In the rows, 128 means zero.
The rows below come in pairs that one turn or mirror swaps. Which row does each named row swap with?
k_538: [144 158 115 134 152 101 132 113 135 114 124 143  98 112 125 108 140 130]
k_787: [145 100 107 132 132 121 114 124 154  96  88 146 108 125 133 103  90 134]
k_729: [133 147 115 101 124 178 132 122 141 136  94 159 108 126 128 101 135 112]
k_190: [130 104 111 131 120 136 123 111 157 165 103 146 112 118 131 115 139 125]
k_450: [105 134 105 160 127 181 104 108 144 119  96 151 105 118 129 118 135 162]
k_919: [169 140 116 169 126 143 127 110 155 120 102 160 118 103 140 127 127 141]
k_169: [144 113 108 112 121  99 110 104 126 133  99 154 105 108 135 121 125 140]
k_317: [112 100 102 146 114 122 100  96 164 127 107 160 131 105 145 108 124 110]
k_823: [115 154 119 166 144 126 100 113 146 116 146 153  99 134 128 112 140 138]
k_437: [140 109  98 125 124 158 127 107 142 115  80 147 110  84 134  93 117 137]
k_63: [111 157 119 123 127 172  97 130 125  84 133 165 113 121 135 108 127 128]
k_694: [ 94 117 106 132 126 139 106 114 129 117  98 179 143 110 143  88 129 115]
k_792: [124 105 104 176 137 149 108 105 151 119  94 148 110 133 127  92  98 114]
k_123: [115 126 115 131 125 164  99 137 148 140  97 137  78 127 117  98 120 140]
k_417: [132 149 122 108 121 160 124 121 153 107 116 153 105 120 130 111 174 117]
k_487: [101 143 133 158 139 118 105 124 123 116 124 179 117 145 141  94 129 118]
k_130: [159 114  96 108 122 140 110 109 141 114 100 146 116 101 137 128 100 111]
k_899: [115 140 127 178  96 139 122 121 138 106 105 149 130 130 140 116 141 109]
k_579: [114 115 116 164 125 137 114 130 154  85 143 152 110 127 138  93 144 125]
k_868: [141 128 133 119 108 151 114 129 129 119 116 119  79 115 120 112 127 116]
k_498: [141 107 112 151 132 112 112 121 132  70 115 141 108 116 125 107 134 113]
k_651: [121 128 110 155 125 158 114 125 155  79 116 147 100 164 133 109 126 115]
k_774: [126  90 115 138 124 110 116 117 131 127  92 136 100 136 131 117 128 112]
k_332: [131 139 116 142 131 167 116 116 142  59 119 148  93 129 129 109 126 122]
k_798: [ 99 147 136 136 103 135 102 132 137  90 100 173 132 125 144 106 128 136]
k_128: [116  89 104 126 124 149 106 110 133 151 112 157 105 133 137 107 137 122]
k_17: [115 126 100 113 128 151 115 108 166 114  78 180 125 114 146  88 118 121]
k_558: [122 168 113 152 125 141 109 111 128  76 115 159 112  91 137 104 135 143]
k_757: [111 141 127 124 139 133 104 129 115 110 131 175  99 129 133  89 139 155]
k_530: [142 177 109 153 113 112 114 129 146 133 115 155 109 115 141 125 115 125]
k_573: [134 144 110 137 121 126 112 119 157  57 107 146 100 122 132 115 144 126]
k_518: [130 128 113 143 107 140 103  98 165 123  85 171 131 138 146 120 115  93]
k_364: [129 152 115 168 122 116 109 111 123 129 110 163 112  88 137 120 149 121]
k_192: [117 107  95 156 145 153 121 123 127 135 107 147  84 108 125  93 136 139]
k_725: [130 121 124 115  97 152 124 120 165 115  88 122 106 126 126 118 114 113]
k_54: [142 174 100 129 140 134 103  95 140  96 110 142  92 126 119 130 116 118]
k_946: [115 174 120 145 132 143 107 116 160  98 122 162 115 134 136 101  92 121]
k_619: [135 143 116 160 132 112  98 110 127 111 146 166 106 135 141 124 142 119]
k_510: [131 132 102 120 112 156 119  91 150 113  83 172 133 106 149 119 108 105]
k_208: [134 147  78 119 159 135 105  85 161 116 110 158 105 119 133 113 119 123]
k_775: [121 169 116 128 134 164 130 118 120 114 113 129 104 145 142 112 135 141]
k_888: [114 170 101 129 131 137 107 108 128 136 124 163 113 116 145 105  91 118]
k_161: [158 150 129 123 141 144 103  88 142 139  86 141 106 119 132 114 110 120]
k_969: [ 97 134 117 107 142 140 113 104 134 146  95 150 100 110 121  94 144 135]

k_651 swaps with k_518
k_579 swaps with k_317
k_538 swaps with k_969
k_364 swaps with k_192

